In the rows, 128 means zero.
Where one turn sends some rows of the set: a few examples, then the rows asked
Z852: [106 162 161 148 137 142 147 125 115 122 130 143 144 142 119 122  92 126
 160 140 140 131 110 134 109  96 120 128 149 169 161 107 130 160 110 133
 100  91 127 125 113 134  90]
Z278: [123 160 137 157 135 149 129 112 129 151 132 131 147 128 136 140 122 145
 132 118 148 126 121 152 106 109 117 139 125 131 138 144 134 137 144 110
  78 111 133 128 101 132 117]
Z644: [ 82 129 134 149 127 128 146 107 117 102 134 147 150 147 125 159 115 109
 171 134 153 137 105 138 126 101 141 114 135 138 169 145 150 131 147 128
  99  97 121 148 108 144 118]
Z458: [115 125 129 154 149 143 101 102 124 113 125 122 158 115 147 128  92 120
 147 103 153 138 108 121 119 109 125 155 134 142 153 120 131 152 155 127
  85  93 128 128 109 139 123]
Z6: [110 153 148 135 140 120 134 124 136 123 110 114 127 138 112 135  96 111
 153 126 166 156 116 119 115 127 136 157 128 148 155 126 134 116 150 122
 109  72 149 121 125 167 105]
Z900: [125 161 154 182 132 128 147 123 125 121 124 135 167 143 150 126 106 133
 159 128 132 125 130 129 105  98 126 159 137 165 164 122 153 141 134 114
  82 104 136 133 104 152  97]
Z416: [112 151 151 142 139 119 137 131 135 125 114 116 126 142 118 134 104 112
 152 126 164 158 115 118 114 126 134 160 124 148 158 122 137 116 152 122
 111  71 148 122 126 171 106]
Z465: [115 161 150 147 133 157 142 130 122 153 145 143 124 139 123 137 130 144
 135 128 152 138 107 153 106 108 112 126 120 135 143 124 127 149 132 123
 102 102 127 121 106 128 116]
Z806: [ 86 129 135 159 125 126 152 114 117 104 137 149 151 153 131 157 127 111
 174 134 153 141 108 138 126  99 139 120 126 138 174 142 155 130 153 126
 101  97 124 148 107 151 123]
Z372: [123 160 148 164 130 151 140 129 125 154 143 139 136 141 139 138 139 147
 134 123 148 135 117 153 103 106 115 140 113 134 144 132 140 139 146 114
  93 107 132 124 102 140 121]
Z243: [117 161 166 174 131 136 157 140 116 124 136 148 145 154 140 120 117 133
 161 138 137 137 118 132 105  96 121 145 133 168 169 103 146 151 123 127
 104  94 129 128 110 149  96]
Z918: [113 159 140 139 137 155 130 111 126 150 135 135 135 129 118 141 113 142
 132 124 152 128 110 154 109 108 115 123 130 133 138 136 125 147 133 118
  87 104 129 123 105 124 114]
Z230: [ 86 131 133 158 126 126 146 107 118 103 134 146 155 147 132 157 120 111
 171 132 152 138 109 138 126  99 141 121 131 138 172 148 154 127 152 124
  96  98 125 149 107 147 120]
Z970: [113 153 148 140 139 118 135 125 135 124 110 111 131 139 119 136 102 112
 153 125 164 156 119 119 114 127 134 162 126 146 157 128 138 113 153 121
 108  73 149 123 125 169 105]
Z511: [ 83 130 136 152 127 129 151 114 114 104 137 150 144 152 125 156 122 110
 174 136 155 140 103 139 125  99 138 116 132 139 173 139 152 132 146 131
 106  95 122 147 109 147 121]
Z994: [122 127 139 174 142 140 116 123 122 116 133 130 153 129 165 125 120 125
 147 103 151 146 110 120 114 108 123 166 118 142 163 110 144 149 163 126
  96  92 128 127 108 154 129]
Z537: [110 151 151 136 140 121 137 131 134 124 114 116 123 142 112 135 102 110
 153 127 167 159 114 120 115 125 132 156 126 149 158 122 133 119 150 124
 112  70 146 120 128 168 105]
Z855: [111 126 150 159 140 148 124 137 115 118 144 139 134 138 149 123 122 125
 151 112 156 157  96 123 115 107 117 150 120 146 164  93 134 163 150 142
 117  84 121 118 118 145 125]
Z227: [104 126 138 137 149 152 108 115 116 114 134 132 137 123 132 125  93 116
 149 113 159 147  92 123 119 108 121 137 136 146 156 102 120 166 140 142
 105  83 121 121 114 130 121]
Z37: [114 162 149 155 140 135 133 106 124 119 117 130 167 130 129 127  81 126
 158 130 137 120 125 132 111  97 127 141 155 166 156 126 137 148 120 120
  78 101 133 132 105 137  92]

Z900 turns into Z37
Z537 turns into Z416
Where do these go?
Z644 turns into Z511
Z372 turns into Z278
Z994 turns into Z458

Where one turn sends some rows of the set: a few examples, then the rows asked
Z986: [153 145 137 115 128 105 120 132 141 114 106 115 116 121 130 150 126 121
 138 131 133 139 126 132 142 119 117 144 113 144 120 143]
Z774: [121 136 136 114 117 105 124 118 151 144 110 138 135 127 130 114 132 113
 136 144 127 161 146 106 123 140 122 120 104 128 132 141]
Z527: [101 133 111 134 129  97 118 131 147 129 111 111 120 141 117 138 120 142
 140 112 136 145 127 139 129 147 116 126 120 144 118 126]
Z590: [107 121 143 121 120 128 113 123 124 134 114 140 125 123 132 131 103 133
 182 116 132 135 125 127 113 121 130 140 112 152 130 110]
Z704: [120 135 130 132 139 113 126 124 131 116 111 133 131 135 146 105 134 102
 132 106 132 134 108 112 118 118 146 111 117 148 119 137]
Z361: [119 122 128 149 146 128 113 118 119 128 114 110 137 127 102 118 116 146
 129 134 121 116 124 128 119 120 125 119 136 141 122 136]
Z480: [120 119 144 107 125 129 107 123 126 140 120 136 120 140 129 114 104 131
 158 121 129 153 133 121 128 124 132 149 106 157 121 127]
Z582: [151 139 136 130 128 111 120 127 136 116 111  93 119 113 130 138 124 115
 159 135 133 148 137 131 129 111 112 142 113 135 128 120]
Z607: [ 98 120 129 127 144 118 107 104 121 130 111 120 130 129 114 123 116 134
 126 125 115 112 146 122 122 105 134 115 129 144 137 131]
Z820: [144 119 108 122 126 127 129 125 134 138 124 126 125 121 131 143 124 109
 137 128 129 121 158  98 131 128 136 121 128 115 127 112]
Z91: [118 116 115 131 118 108 109 125 162 125 108 123 135 135 124 136 117 130
 127 103 129 148 129 143 121 140 120 116 120 124 110 128]
Z609: [138 115 111 135 121 135 114 119 137 134 121 128 121 114 130 140 122 118
 139 121 124 126 158 101 133 134 117 141 138 116 124 113]
Z337: [121 113 132 143 116 123 128 132 140 140 128 119 121 123  99 124 129 144
 117 123 155 141 123 108 122 116 132 121 111 125 145 146]
Z9: [132 142 122 122 116 108 116 121 150 127 126 150 136 112 132 121 135 132
 133 137 116 148 139 101 120 148 129 108  98 135 125 140]
Z937: [112 131 120 133 137 121 138 104 154 131 143 124 124 124 127 118 125 121
 138 127 111 122 110 136 109 146 127 120 124 116 143 108]
Z876: [128 130 122 122 147 121 114 120 111 141 130 119 105 110 136 148 138 111
 144 112 125 124 123 132 114 128 145 133 118 137 150 137]
Z169: [115 122 137 125 135 123 103 124 111 138 103 127 127 146 128 124 115 132
 161 114 132 145 128 112 130 131 131 150 115 152 122 111]
Z56: [112 127 132 150 120 134 132 147 142 128 139 132 119 115 109 133 123 134
 136 123 147 137 128 103 111 130 142 114 106 110 140 134]
Z558: [113 115 129 146 118 129 130 130 142 130 140 137 118 107 119 136 127 122
 123 122 152 151 127 105 112 111 135 107 123 118 135 131]
Z117: [111 136 124 147 133 135 131 112 168 118 124 134 143 118 131 132 140 127
 138 128 117 136 105 143 112 128 121 117 115 132 135 121]
Z187: [133 125 139 131 151 136 132 136 130 120 119 127  98 126 132 110 127 130
 143 127 113 124 148 136 122 122 150 142 114 123 110 118]
Z344: [119 133 139 137 133 121 114 121 144 112 101 140 117 137 147 104 134 104
 134 107 123 138 115 111 116 133 136 126 128 148 115 139]
Z209: [129 123 120 130 111 101 117 130 152 125 113 132 114 139 114 126 118 150
 123 106 132 141 127 144 126 143 119 123 117 133 111 143]
Z80: [132 125 115 132  97 105 118 153 128 125 107 145 119 110 141 128 140 142
 144 113 138 135 120 125 115 122 125 124 139 133 136 120]
Z288: [130 138 153 130 129 113 132 136 152 123 125 115 130 140 126 107  98 116
 122 131 143 119 129 134 109 124 123 131 112 146 134 112]
Z198: [123 141 130 110 117 114 121 120 147 138 124 156 129 120 129 128 138 131
 126 128 106 140 134 107 132 142 126 119  86 135 133 125]
Z210: [120 117 117 131 123 135 124 130 127 106 122 129 126 124 118 121 147 124
 163 144 131 133 112 108 137 131 134 152 113 141 149 124]
Z863: [123 141 130 133 127 121 112 139 147 121 128 129 124 119 106 142 134 119
 163 143 128 121 121  91 133 134 126 135 118 137 159 128]
Z548: [123 133 116 142 139 132 129 103 157 130 136 136 137 131 120 120 140 123
 130 133 123 130  95 134 108 129 118 124 112 134 137 113]
Z518: [127 127 121 116 117 131 113 132 155 113 134 134 116 116 112 134 134 119
 164 144 122 128 112 108 143 128 123 140 119 132 156 128]
Z897: [ 99 138 144 121 133 119 133 119 141 130 108 129 116 134 128 144 116 132
 140 139 144 135 165 129 126 131 112 128 127 134 148 119]
Z747: [116 137 125 138 128 109 107 130 145 118 125 129 107 128 150 105 143 113
 148 110 113 132 123 119 118 115 134 131 124 159 120 145]
Z470: [137 123 139 134 152 121 136 138 136 106 120 127 101 120 125 110 115 134
 151 131 126 134 148 133 112 132 148 137 126 120 114 133]
Z491: [111 132 134 112 143 121 125 122 122 141 126 124 117  97 138 147 124 124
 154 122 113 118 130 133 115 127 152 128 114 126 151 136]
Z381: [131 118 147 123 121 125 131 131 155 124 123 130 119 142 130  99  98 116
 123 130 143 135 125 142 122 114 126 130 122 146 134 106]
Z899: [129 130 131 123  89 113 112 134 143 136 107 141 125 106 149 127 129 133
 137 124 133 128 130 116 126 105 113 140 134 135 141 115]
Z801: [130 123 142 122 134 121 113 118 122 143 135 133 114 102 132 154 123 120
 133 122 125 136 111 145 121 116 147 124 128 122 152 130]
Z693: [144 123 109 129 125 138 113 130 132 134 113 125 144 113 125 132 117 123
 123 133 131 114 148 123 131 135 134 114 123 113 129 111]
Z771: [122 143 116 127  95 110 118 131 133 136 121 138 122 105 155 129 137 137
 152 119 133 141 124 130 127  99 122 128 120 135 139 115]
Z284: [122 118 139 134 124 115 125 128 122 140 104 139 116 138 111 125 114 143
 140 134  93 151 101 116 123 130 133 126 129 121 126 126]
Z159: [163 140 123 127 133 104 119 120 123 139 118  99 109 120 121 128 124 121
 150 135 131 138 135 135 130 114 117 142 113 138 130 123]
Z104: [111 122 122 138 140 122 126 117 121 113 116 114 129 136 106 112 121 134
 142 131 129 101 122 116 120 115 135 108 136 148 134 130]
Z550: [133 131 153 131 127 114 117 125 155 131 132 125 129 122 126 112 101 123
 123 123 146 130 135 113 106 104 111 119 109 139 121 105]
Z89: [136 123 138 122 122 104 128 137 137 131 114 145 105 134 104 128 127 131
 139 128 113 147  89 115 114 119 146 120 134 134 140 124]
Z409: [130 133 136 121 123 104 134 128 128 133 113 134 107 133 113 131 141 134
 130 140  98 154  94 118 131 115 136 126 116 140 131 125]
Z112: [109 158 137 119 130 120 145 120 130 132 123 139 111 122 133 142 127 142
 140 128 153 146 157 125 119 117 128 118 130 135 135 130]
Z220: [115 149 140 131 142 116 134 113 141 123 117 132 119 122 131 139 115 144
 145 146 143 139 156 137 112 134 115 122 137 120 132 112]
Z629: [141 130 137 138 147 147 139 134 136 116 121 138  90 137 120 135 122 131
 150 121 116 128 130 121 111 126 148 129 121 130 123 112]

Z89 turns into Z558
Z937 turns into Z774
Z9 turns into Z518
Where do these go?
Z220 turns into Z480
Z381 turns into Z704
Z590 turns into Z607

Where one turn sends some rows of the set: a few examples, then the rows asked
Z553: [136 155 161 126 115 110 126 149 131 145 149 132 124 134  97 124 148 125
 103 136 117 120 138 142 145 128 108 133 126  97 146 141 121 130 133]
Z726: [149 156 131 119 131 128 109 122 127 130 152 124 162 131 126  91 153 135
  87 148 108 155 115 120 128 132  98 114 135 115 145 101 107 129 103]
Z869: [141 150 156 125 113 101 119 152 124 144 156 126 128 134 105 131 153 136
 117 131 112 105 129 136 162 131 118 124 123 114 138 126 121 113 128]
Z671: [157 148 150 105 112 108 131 118 108 133 168 152 140 143  99 105 128 139
 124 125 107 145 121 143 125  83 128 113 112 103 138 118 129 131 121]
Z77: [133 166 160  94 149 113 120 120 102 132 136 120 129 138 111 113 147 159
 123 138  92 119 136 124 131 118 134 121 111 145 131 123 143 109 107]
Z475: [143 165 161 107 142 110 115 130 115 139 134 134 118 139 109 113 146 151
 139 127  94 126 135 122 137 121 128 131  98 141 120 140 139 118 112]
Z642: [142 162 131 113 145 135 111 122 128 123 136 141 155 119 116  94 161 130
  99 141 108 165 114 122 132 126 106 113 140 123 148 101 126 136  99]
Z955: [149 157 151 106 117 108 124 129  95 132 154 140 160 121 110 114 133 145
 126 126 112 137 118 145 120  85 133 102 125 115 138 113 143 127 124]
Z702: [131 148 158 122 116 101 134 145 135 148 169 125 125 134  93 116 153 129
 103 150 107 110 127 134 159 119 123 125 126 110 145 119 117 130 123]
Z585: [134 155 132 113 144 136 116 113 114 136 133 138 153 128 120  93 148 129
 104 142 121 153 118 124 138 141 103 114 134 129 147  93 122 126  95]
Z179: [129 158 158 122 119 104 122 148 122 134 156 119 138 125 106 132 157 143
 104 144 104 101 123 131 154 122 127 115 140 109 151 111 135 117 121]
Z354: [149 156 143 105 115 112 124 128 112 139 150 159 135 139 102 112 127 131
 125 117 115 146 141 153 116  98 115 122 114 107 133 136 129 132 135]
Z99: [134 154 130 113 140 124 111 123 126 128 139 126 157 126 122  97 155 136
  88 141 118 161 122 126 130 131 104 117 136 123 145  97 109 123  94]
Z978: [155 155 146 108 108  94 115 137 113 136 159 149 146 130 110 121 134 143
 135 110 114 141 127 146 126  90 130 115 114 112 127 129 128 127 127]
Z32: [129 167 159 104 136 112 118 122 120 141 135 137 109 149 103 109 138 141
 119 130 103 128 151 130 126 133 117 142 103 124 129 147 135 124 113]
Z155: [138 158 130 119 136 130 111 111 120 145 143 130 151 134 128  85 147 133
 102 152 108 145 120 116 131 146 100 115 134 127 142  95 116 131  97]
Z707: [147 166 125 109 139 135 107 113 126 132 147 140 157 127 122  84 154 131
 100 143 103 157 117 121 126 132 105 108 133 126 140 100 125 141 108]
Z318: [136 162 163  91 142 115 126 115 116 139 152 120 120 153 104  99 142 148
 116 134  96 128 136 124 141 125 133 133  90 133 125 133 142 125 108]

Z475 turns into Z978
Z671 turns into Z702
Where do these go?
Z642 turns into Z99
Z32 turns into Z354
Z955 turns into Z179
Z726 turns into Z155

